128 stands for zero in the data rows.
Here are some points:
[249, 133, 44, 174, 143, 65, 150, 143, 124, 88, 167, 170, 139, 93, 116,
 190]
[9, 108, 189, 105, 114, 123, 150, 166, 182, 120, 114, 100, 95, 214, 118,
 114]
[114, 139, 78, 77, 103, 168, 91, 110, 75, 112, 108, 144, 171, 22, 126,
 106]
[4, 118, 161, 56, 163, 189, 136, 144, 77, 92, 100, 167, 92, 106, 151,
 25]
[139, 111, 176, 198, 84, 86, 186, 146, 182, 129, 209, 103, 56, 212, 84,
 126]
[133, 125, 143, 92, 183, 142, 102, 66, 125, 148, 135, 137, 174, 132, 173,
 76]
[235, 149, 78, 149, 190, 88, 119, 60, 121, 120, 144, 170, 189, 111, 160,
 122]
[182, 124, 135, 115, 94, 127, 156, 128, 114, 151, 169, 115, 93, 133, 125,
 163]
[124, 144, 68, 138, 159, 137, 84, 142, 111, 91, 63, 175, 175, 57, 132,
 124]
[103, 103, 211, 139, 117, 91, 199, 144, 185, 151, 185, 91, 46, 251, 116,
 130]
[109, 125, 144, 75, 102, 144, 127, 123, 108, 130, 134, 104, 124, 119, 137,
 145]
[255, 128, 83, 182, 135, 80, 160, 86, 141, 125, 199, 134, 144, 140, 131,
 150]
[33, 113, 241, 113, 144, 163, 142, 155, 153, 193, 108, 94, 47, 214, 166,
 121]
[133, 141, 65, 110, 170, 130, 126, 159, 100, 74, 106, 178, 154, 64, 154,
 121]
[255, 144, 60, 220, 125, 83, 129, 65, 109, 169, 181, 118, 158, 69, 99,
 224]
[0, 140, 116, 45, 145, 221, 38, 155, 102, 102, 0, 145, 183, 58, 150,
 50]
[41, 119, 193, 53, 128, 155, 135, 175, 126, 167, 84, 98, 91, 167, 156,
 165]
[247, 138, 67, 179, 146, 59, 140, 141, 137, 93, 153, 159, 149, 99, 139,
 184]
[167, 133, 113, 160, 138, 111, 129, 136, 134, 105, 138, 161, 125, 128, 120,
 127]
[172, 156, 69, 111, 151, 130, 83, 56, 105, 126, 126, 130, 206, 64, 144,
 87]
[13, 101, 210, 39, 119, 75, 189, 205, 205, 131, 135, 77, 68, 255, 164,
 207]
[107, 115, 163, 120, 147, 94, 145, 128, 182, 144, 121, 110, 128, 210, 151,
 139]
[166, 150, 79, 109, 144, 121, 76, 51, 101, 117, 109, 129, 215, 73, 127,
 85]
Here are 12 more points, each followed by its number:
[255, 138, 69, 198, 95, 72, 124, 71, 128, 131, 196, 109, 171, 108, 82,
 169] 0
[85, 120, 160, 104, 137, 136, 114, 127, 152, 151, 98, 120, 137, 156, 144,
 130] 1
[0, 143, 128, 74, 147, 247, 48, 124, 47, 93, 18, 170, 153, 34, 142,
 0] 2
[194, 136, 77, 184, 121, 88, 112, 117, 156, 111, 141, 127, 160, 108, 85,
 168] 3
[69, 141, 90, 138, 79, 101, 125, 163, 161, 58, 143, 126, 143, 118, 81,
 97] 4
[189, 118, 135, 148, 114, 106, 170, 146, 130, 153, 175, 118, 83, 157, 124,
 181] 5
[103, 129, 138, 85, 93, 141, 133, 132, 109, 129, 132, 105, 106, 123, 119,
 147] 6
[54, 106, 155, 129, 120, 106, 185, 185, 146, 84, 153, 140, 73, 191, 119,
 106] 7
[199, 138, 67, 186, 115, 84, 121, 125, 148, 107, 133, 131, 152, 108, 92,
 163] 8
[155, 131, 106, 163, 139, 97, 145, 128, 141, 107, 154, 156, 137, 130, 121,
 129] 9
[102, 136, 95, 78, 136, 181, 84, 98, 91, 127, 89, 132, 177, 76, 133,
 85] 10
[117, 119, 141, 155, 119, 77, 164, 170, 189, 136, 145, 113, 100, 181, 120,
 188] 11
Which of these numbered points is nearest to each point below, looking only along the 7 directions in which the first points spread most? Its number follows each.
[0, 128, 125, 69, 161, 242, 70, 126, 49, 97, 22, 168, 154, 40, 158,
 0] > 2
[132, 127, 144, 156, 121, 80, 148, 169, 187, 141, 134, 104, 115, 185, 118,
 183] > 11
[255, 143, 66, 198, 112, 93, 115, 65, 105, 178, 195, 125, 155, 70, 105,
 224] > 0
[0, 137, 135, 76, 152, 245, 58, 135, 59, 105, 26, 182, 150, 42, 159,
 0] > 2
[104, 118, 152, 129, 87, 71, 177, 178, 178, 141, 144, 83, 92, 198, 121,
 223] > 11
[112, 138, 122, 110, 87, 170, 102, 150, 82, 132, 94, 121, 112, 79, 114,
 162] > 6
[156, 123, 122, 170, 169, 106, 136, 146, 135, 131, 126, 156, 122, 145, 139,
 158] > 9
[132, 125, 144, 79, 161, 131, 121, 115, 129, 158, 95, 119, 144, 142, 166,
 157] > 1
[65, 118, 121, 165, 108, 162, 136, 192, 112, 95, 83, 144, 92, 88, 105,
 111] > 4
[63, 114, 163, 120, 106, 94, 185, 166, 157, 82, 170, 137, 82, 185, 129,
 106] > 7
[204, 126, 143, 158, 126, 99, 174, 137, 132, 150, 171, 129, 74, 153, 132,
 194] > 5
[246, 147, 55, 174, 149, 58, 143, 143, 129, 92, 161, 162, 153, 107, 124,
 187] > 8
[0, 139, 149, 50, 163, 249, 62, 110, 62, 91, 40, 174, 169, 56, 168,
 0] > 2
[114, 142, 66, 115, 142, 150, 86, 95, 85, 73, 109, 173, 191, 41, 114,
 31] > 10
[107, 143, 96, 56, 184, 183, 80, 86, 63, 110, 87, 174, 194, 50, 180,
 56] > 10
[69, 148, 64, 86, 99, 129, 99, 158, 115, 58, 115, 132, 163, 70, 110,
 108] > 4
[111, 112, 174, 109, 75, 101, 157, 141, 178, 148, 173, 55, 87, 199, 109,
 169] > 11
[0, 139, 150, 46, 188, 249, 54, 106, 52, 86, 34, 170, 181, 49, 175,
 0] > 2
Now 12 new points, numbered from 0 again:
[56, 145, 88, 94, 156, 176, 94, 117, 70, 73, 87, 177, 177, 48, 136,
 36] 0
[189, 124, 98, 165, 159, 92, 135, 121, 123, 104, 148, 162, 138, 121, 136,
 130] 1
[78, 109, 152, 54, 138, 118, 155, 148, 125, 105, 148, 141, 106, 158, 148,
 127] 2
[132, 125, 139, 117, 124, 125, 133, 122, 153, 140, 134, 110, 119, 149, 132,
 144] 3
[71, 152, 65, 101, 137, 201, 58, 122, 50, 64, 70, 175, 181, 5, 129,
 42] 4
[178, 107, 161, 151, 136, 81, 164, 120, 183, 158, 166, 100, 118, 210, 136,
 178] 5
[114, 129, 112, 127, 161, 138, 114, 150, 107, 123, 73, 145, 133, 101, 145,
 140] 6
[73, 139, 73, 83, 83, 116, 118, 160, 107, 55, 129, 137, 156, 83, 100,
 121] 7
[111, 132, 127, 162, 110, 160, 95, 118, 121, 150, 95, 103, 138, 98, 106,
 114] 8
[119, 142, 112, 96, 126, 134, 88, 68, 133, 117, 137, 111, 197, 112, 119,
 63] 9
[178, 142, 93, 178, 123, 99, 142, 167, 125, 114, 143, 145, 115, 109, 96,
 172] 10
[159, 118, 153, 178, 89, 100, 136, 144, 159, 175, 125, 88, 91, 161, 92,
 186] 11
Which of these numbered points is nearest to each point below, looking only along the 7 directions in which the first points spread most? Its number follows each.
[146, 134, 78, 187, 160, 108, 140, 186, 123, 110, 100, 181, 100, 105, 135,
 173] > 10
[143, 131, 92, 186, 166, 111, 143, 207, 123, 96, 110, 171, 100, 112, 123,
 171] > 10
[127, 131, 98, 114, 137, 132, 116, 139, 108, 121, 103, 143, 148, 105, 145,
 143] > 6
[65, 144, 90, 96, 144, 163, 94, 118, 70, 77, 105, 171, 180, 41, 126,
 31] > 0
[131, 121, 137, 119, 132, 119, 139, 122, 134, 137, 139, 109, 125, 153, 129,
 143] > 3
[167, 128, 145, 182, 83, 117, 143, 141, 160, 163, 142, 86, 88, 162, 89,
 192] > 11
[164, 115, 153, 178, 95, 116, 133, 131, 172, 168, 128, 88, 105, 166, 97,
 188] > 11
[0, 121, 127, 39, 187, 211, 103, 176, 38, 89, 42, 192, 119, 88, 198,
 59] > 0
[183, 126, 122, 156, 158, 134, 151, 128, 87, 124, 151, 167, 106, 113, 153,
 118] > 1
[147, 137, 89, 200, 148, 118, 130, 204, 110, 98, 95, 183, 99, 98, 134,
 174] > 10
[195, 139, 82, 150, 131, 133, 136, 100, 87, 89, 176, 161, 142, 76, 112,
 70] > 1
[101, 122, 127, 144, 155, 147, 99, 137, 121, 125, 59, 141, 128, 110, 135,
 121] > 6
[143, 138, 93, 114, 140, 145, 105, 129, 101, 128, 108, 132, 158, 83, 143,
 145] > 6
[81, 138, 127, 89, 132, 164, 115, 142, 112, 124, 87, 133, 135, 100, 141,
 126] > 6
[206, 152, 77, 160, 113, 108, 101, 116, 107, 147, 117, 131, 176, 62, 118,
 176] > 10
[134, 136, 125, 166, 118, 158, 95, 118, 126, 151, 87, 117, 144, 105, 114,
 109] > 8
[186, 122, 159, 137, 152, 85, 157, 108, 182, 163, 156, 103, 111, 189, 152,
 168] > 5
[49, 124, 203, 25, 100, 178, 151, 138, 82, 160, 130, 101, 66, 149, 171,
 144] > 2
